128 stands for zero in the data rows.
Some points, one per row:
[141 118 140 139 117 126 139 106 139 111 147 128 113 115 132 113]
[125 122 143 118 127 122 147 124 136 126 111 141 124 125 126 122]
[112 155 113 108 148 122 124 153 117 152 110 125 116 127 122 143]
[119 153 123 121 130 126 148 131 123 130 126 126 117 124 116 112]
[116 130  86 120 152 144 104 173 137 174  92 116 160 143 116 169]
[136 114 146 123 119 134 145 102 127 112 149 129 104 110 132 116]
[119 159 115 116 145 108 119 158 127 147 114 141 134 131 120 143]
[106 143  79 149 178 154  86 201 147 165  83 104 177 158 115 170]
[123 126 132 130 139 122 132 142 128 132 124 114 121 124 120 134]
[124 154 127 118 118 114 136 124 120 125 132 131 129 118 134 146]
[146 119 146 133 119 123 131  91 135 108 138 136 114 118 131 121]
[119 137 149 133 110 123 150 127 113 135 116 153 108 124 125 132]
[132 123 149 134 127 128 134 104 124 115 150 134 110 121 135 125]
[129 144 130 107 123 126 140 123 122 137 121 121 126 107 111 136]
[132 120 143 125 110 119 150 113 120 116 139 137 108 124 143 116]
[118 138 138 110 124 123 140 120 115 124 134 124 135 127 114 118]
[116 158 120 117 137 111 128 126 127 133 102 126 130 128 124 127]
[104 145 116 127 155 122 111 161 118 162  98 120 142 143 103 133]
[122 137  94 120 162 151 121 173 138 164 105 109 151 157 103 177]
[136 124 133 122 109 130 141 116 130 115 141 138 114 105 126 113]
[138 105 132 125 109 130 137 103 131 119 139 139 127 113 128 105]
[151 110 140 130 106 124 137 106 127 103 151 135 117 127 156 118]
[138 140 116 120 132 131 123 143 140 141 111 127 125 122 120 150]
[109 121 143 119 112 118 130 106 124 108 130 147 123 111 141 111]
[138 109 131 123 107 120 122 107 128 118 162 129 116 122 140 118]
[109 130 135 122 123 125 138 116 130 114 134 125 115 113 130 136]
[119 141 103 140 166 129 107 178 126 154  97 116 156 159 106 160]
[136 112 133 129 119 129 128 104 128 106 162 145 106 115 135 103]
[139 120 137 136 123 133 137 113 128 116 139 119 117 121 142 108]
[153 118 148 130 104 131 131 103 117 122 153 130 121 136 128 109]
[121 142 143 112 128 108 136 123 129 130 122 145 105 123 141 137]
[131 116 146 125 123 124 137 111 129 124 134 129 100 110 129 122]
[136 129 143 125 123 126 141 103 127  92 136 127 112 110 131 110]
[131 121 139 122 125 117 144 109 126 121 148 138 116 125 134 118]
[117 122  92 122 142 152 104 184 137 156 110 113 161 155 128 154]
[133 142 129 125 123 113 145 120 119 123 133 129 127 138 122 128]
[137 139 125 114 136 122 130 133 128 146 114 128 130 102 124 128]
[131 128 124 131 132 112 141 102 122 112 134 117 113 113 129 120]
[129 139 143 132 126 132 140 124 111 122 133 131 118 126 125 112]
[145 133 143 117 128 126 126 112 135 104 127 134 116 115 144 119]
[124 133 142 122 128 138 134 125 124 114 128 140 120 118 142 125]
[113 145 129 121 123 125 128 157 137 151 126 119 135 129 128 150]
[119 138 137 112 133 112 129 131 128 118 118 123 125 133 124 141]
[126 125 140 137 117 116 139 114 121 124 137 135 126 125 135 111]
[132 115 134 144 120 115 128 115 125 102 153 124 101 123 149 117]
[138 120 148 141 116 131 142 100 129 102 135 122 107 128 140 117]
[136 109 129 131 114 125 140  98 110 109 143 127 123 132 134 124]
[129 150 142 119 147 122 147 115 115 130 119 144 119 125 128 137]
[119 155 116 118 149 130 142 142 126 126 100 122 148 111 125 145]
[137 130 147 117 111 118 122 112 127 112 140 130 127 117 123 106]
[148 104 143 115 103 129 152 102 142 117 148 131 104 110 147 111]
[122 132 145 127 120 120 130 104 134 105 143 144 117 115 146 120]
[123 133 124 113 138 130 132 149 133 136 122 126 146 139 131 152]
[141 119 140 132 115 141 137 116 127 105 149 125 100 120 140 102]
[146 134 137 125 133 125 131 109 126 113 138 140  99 114 127 109]
[146 117 133 127 128 137 144 103 120 112 139 133 133 125 140 111]
[140 122 142 132 115 124 136 108 109 115 141 126 128 118 123 114]
[140 121 151 124 106 115 145 101 127 107 154 131 104 107 120 113]
[136 117 138 124 110 118 143 109 110 124 120 133 138 128 118 115]
[154 120 142 126 129 125 139 111 116 110 132 142 115 119 132 110]
[135 127 138 126 109 124 146 109 135 126 142 129 134 132 136 102]
[130 140 126 112 133 115 135 141 122 131 115 135 126 121 129 131]
[130 140 132 106 117 128 142 129 124 134 117 136 119 125 130 143]
[130 145 137 136 137 113 124 119 115 138 122 126 132 128 118 130]
[143 105 142 123 110 115 137 108 116 110 134 140 131 130 146  94]
10 more points follow, each with its number after it:
[131 142 132 120 128 123 142 128 110 128 135 136 128 137 122 127] 0
[130 129 139 135 115 126 142 106 131 110 133 127 121 106 126 124] 1
[102 145 113 126 158 123 109 167 119 166  96 118 144 146 101 134] 2
[116 130 102 129 152 128 105 158 128 159 110 106 156 150 111 136] 3
[137 125 142 127 117 115 122 107 120 117 130 137 110 117 133 129] 4
[109 140 120  99 138  94 131 132 125 142 132 126 131 134 114 114] 5
[106 149 111 119 156 128 112 169 126 153 100 131 138 124 118 144] 6
[127 116 158 133 116 126 132  98 124 101 152 142 100 120 140 119] 7
[106 123 110 142 147 142  97 191 126 158  93 108 173 143 110 145] 8
[138 111 140 118 122 127 136  97 132  98 153 138 115 114 138 134] 9
Which of these numbered points is nearest to each point below, looking only along the 4 directions in which the first points spread most? Its number follows each.
[130 129 162 134 108 126 141  84 134 115 148 135 112 110 148 112] > 7
[ 84 127  17 180 210 223  31 255 201 195  72  84 217 253 123 224] > 8
[121 133 114 133 140 141 114 155 136 145 110 112 143 137 117 140] > 3
[141 120 154 133 122 121 128  91 123  99 155 122 112 125 133 105] > 7
[137 114 134 122 110 143 126 102 122 114 155 143 113 115 139 111] > 9
[111 150 122 118 138 132 123 150 139 152 104 127 148 132 117 149] > 6
[136 112 128 131 124 135 132 107 124 106 146 121 115 107 141 126] > 9
[121 132 140 126 120 127 128 117 136 131 126 124 139 129 124 122] > 0
[123 144 131 120 133 119 119 145 115 151 113 119 140 130 119 137] > 5
[112 127 105 122 149 146 113 167 128 157 105 110 155 148 124 170] > 3
[135 137 139 128 121 115 137 114 138 130 136 133 114 120 142 121] > 4
[108 145 121 128 146 134 105 163 109 156  94 121 133 156 118 142] > 2
[137 126 139 133 126 120 139 131 126 122 125 131 120 117 133 117] > 4
[121 130 125 123 122 117 136 111 132 124 117 143 131 140 122 126] > 0
[146 116 135 126 101 124 126 100 138 115 148 135 113 121 133 121] > 9
[133 113 144 142 120 121 137  88 134 108 142 130 102 126 126 114] > 7
[121 137 107 141 163 132 109 174 126 152 101 116 153 156 109 155] > 3
[131 128 116 124 135 132 115 135 122 162 100 122 149 134 122 133] > 3
[129 133 145 137 125 126 123 119 123 126 140 125 121 109 123 125] > 4
[114 126 124 128 143 135 121 159 132 133  96 122 149 123 122 162] > 6
[130 137 146 127 122 112 128 130 121 127 126 142 109 115 131 135] > 4
[145 115 128 128 110 124 153 103 134 103 145 123 111 124 132 121] > 9
[130 129 159 134 109 123 139  88 134 116 146 136 111 111 145 112] > 7
[ 99 123  58 152 179 193  73 233 162 184  81  95 184 186 116 187] > 8
[136 104 112 161 136 157 109 146 159 125 137 110 140 151 131 136] > 3
[138 126 155 131 126 125 143 107 125 117 134 129 105 119 138 119] > 1
[114 126 125 127 141 133 124 155 134 132 100 124 147 123 122 159] > 6
[123 130  92 110 149 132 107 157 136 143  96 130 161 132 124 148] > 3
[135 132 122 123 132 111 144 121 134 123 132 128 110 119 129 125] > 4
[108 146 122 127 146 130 106 161 109 154  96 120 131 153 116 141] > 2
[113 153 115 126 143 138 122 162 120 177 106 144 124 139 111 148] > 6
[114 164 118 115 141 110 127 129 126 135  96 125 134 125 122 128] > 5
[ 99  88   0 221 235 250   0 255 203 221  84  57 255 255 115 247] > 8
[146 116 135 127 103 123 128 103 135 119 146 135 113 120 129 120] > 9
[149 103 143 115 103 127 153  99 141 116 146 132 105 111 145 110] > 9
[120 146 134 119 139 130 134 142 123 138 110 133 143 112 114 125] > 5
[130 131 138 128 113 120 126 131 115 120 116 135 123 122 118 127] > 0
[116 123  51 156 174 181  83 213 173 175  78  91 185 177 122 190] > 8
[115  27   0 222 210 255   0 255 241 227  63  14 255 255 118 255] > 8
[117 124  51 156 176 180  82 212 172 177  76  92 185 179 120 189] > 8
[112 154 107 116 138 138 131 168 137 154 105 134 151 109 109 162] > 6
[115 143 146 105 144 117 137 133 112 151 109 122 128 128 101 135] > 5
[111 118  48 155 190 212  34 242 169 181  84  78 206 219 119 195] > 8
[125 134 136 128 128 114 147 110 128 132 138 133 108 122 136 126] > 4
[109 146 120 127 147 134 109 161 111 153  95 121 135 151 119 143] > 2
[103 127  65 137 182 153  81 208 140 181  96 104 182 184 107 176] > 8
[107 152 115 117 139 122 103 146 124 154 101 119 143 122 103 147] > 6
[129 128 160 135 109 124 141  87 132 113 147 134 112 110 148 111] > 7
[109 116  42 161 195 223  24 253 174 186  83  71 211 230 118 201] > 8
[122 123  80 128 169 152 100 205 148 161  98  98 177 162 118 182] > 8
[120 153 101 126 153 149 132 162 130 137 102 112 146 133 121 158] > 6
[142 114 144 125 113 130 126 100 128 102 149 132 122 133 148 120] > 9
[124 131 136 120 127 114 145 117 122 133 127 127 136 109 125 130] > 0
[104 151 100 140 161 134  86 192 139 175  95  92 169 177 110 170] > 8
[121 104 136 146 113 126 137 108 134 111 161 139 107 124 141 125] > 9
[125 133 149 121 123 126 144 118 121 133 111 132 122 128 127 115] > 0
[136 144 112 119 136 132 121 148 141 146 106 126 126 122 115 154] > 6
[145 129 141 116 132 119 134 132 121 129 122 126 115 126 115 121] > 0
[127 114 143 122 108 131 135  85 117  90 138 131 112 112 129  96] > 7
[142 128 137 122 116 121 139 109 137 118 150 138 108 120 146 116] > 9
[134 111 146 133 105 110 135 100 122 107 154 122 104 129 154  98] > 7
[119 136 140 111 122 124 141 118 114 123 137 126 132 124 118 116] > 0
[113 147 111 116 132 122 133 139 114 137 118 128 137 132 114 126] > 5
[102 165 102 121 151 127 130 180 127 157  97 133 143 127 103 153] > 6
[127 144 124 113 118 132 139 147 141 146 107 140 128 126 125 152] > 5
[105 154 113 115 140 123  97 151 123 158  96 117 147 122  99 150] > 6
[ 87 130  27 172 202 214  42 255 194 190  75  90 210 236 122 217] > 8
[120 142 126 116 148 126 115 148 125 133  97 127 144 140 111 128] > 6
[117 151 102 131 151 137 112 168 141 153  81 126 167 138 112 139] > 2
[123 127 142 123 120 129 144 125 122 111 121 135 120 106 126 114] > 4
[122 131 132 130 124 104 137 127 121 139 119 131 127 124 128 120] > 0
[105  89  54 171 185 188  38 255 170 191  88  68 215 230  99 198] > 8
[116 132 105 123 157 149 113 167 144 160  93 125 151 123 113 162] > 6
[120 135 123 111 137 133 131 155 134 140 117 126 151 142 132 158] > 6
[116  73   0 203 222 255  15 255 215 206  75  55 255 255 131 235] > 8
[121 144 123  97 131 120 121 139 114 141 119 130 123 129 114 150] > 5
[126 149 132 125 118 131 133 109 144 129 120 137 121 111 136 139] > 4
[117  40   0 208 199 255   0 255 228 214  71  30 255 255 121 247] > 8
[130 138 144 131 115 129 142 132 132 123 124 127 129 132 128 125] > 0
[138 122 145 138 117 128 141 103 128 105 134 123 110 126 138 119] > 1
[126 138 128 114 133 109 128 125 103 126 133 135 112 130 125 117] > 0
[134 141 115 119 134 130 124 144 139 144 109 126 126 121 117 150] > 6
[118 153 121 125 127 128 143 128 128 137 110 125 143 118 115 132] > 5
[123 133 140 124 116 117 147 115 130 132 119 135 117 115 138 123] > 4
[131 130 135 120 118 126 146 110 124 109 150 124 111 119 130 114] > 1
[118  39   0 211 198 255   0 255 227 215  71  29 255 255 120 249] > 8
[ 96 157 127 132 135 119 125 152 123 140 112 134 138 140 106 138] > 6
[133 144 129 126 123 112 145 122 117 125 132 128 130 139 119 131] > 0
[ 93 153  64 161 190 170  71 239 157 176  88 103 178 214 128 178] > 8
[115 131  74 140 176 164  93 211 143 164  99  89 188 181 108 179] > 8
[134 145 149 142 124 110 119 125 112 119 129 114 110 108 129 117] > 4
[137 118 136 133 110 112 134  95 140 110 155 136 106 112 149  99] > 7
[120 143 126 127 118 120 124 136 114 112 118 123 121 118 127 116] > 0
[121 155 118 117 143 109 118 152 125 144 116 142 132 128 123 141] > 6
[127 122 128 122 123 128 142 107 133 115 143 140 103 129 141 108] > 1
[108 142  86 147 173 150  92 190 145 159  89 108 171 154 116 164] > 8
[140 134 136 119 112 116 126 124 123 124 131 134 108 103 120 130] > 4
[139 104 146 133 101 134 119 100 129  96 161 128 103 132 150 125] > 9
[128 134 134 127 134 116 138 126 109 130 146 136 131 112 116 117] > 0
[141 117 140 142 118 127 138 108 141 109 147 128 111 116 132 113] > 9
[133 113 143 133 108 110 136  99 122 107 153 121 105 127 151 100] > 7
[109 142 127 112 110 114 148 102 119 126 126 138 113 110 142 131] > 4
[161 124 148 134 115 127 127  96 120 113 157 140 101 120 149 106] > 7
[129 106 150 129 124 129 140  92 126 106 145 122 114 124 133 111] > 7
[136 136 140 127 121 114 138 114 139 132 137 133 111 121 144 124] > 4
[ 73   0   0 255 255 255   0 255 255 255  36   0 255 255 149 255] > 8
[115 131  80 121 156 147 101 181 137 182  85 114 167 146 114 177] > 8
[116 123  45 155 176 182  80 222 175 181  73  89 191 182 120 192] > 8
[136 123 145 138 118 128 141 103 126 105 134 124 108 128 138 117] > 1
[122 143 143 117 126 102 132 129 118 131 134 128 129 125 126 127] > 0
[120 147 142 118 131 117 135  98 124 128 125 128 126 108 139 117] > 4
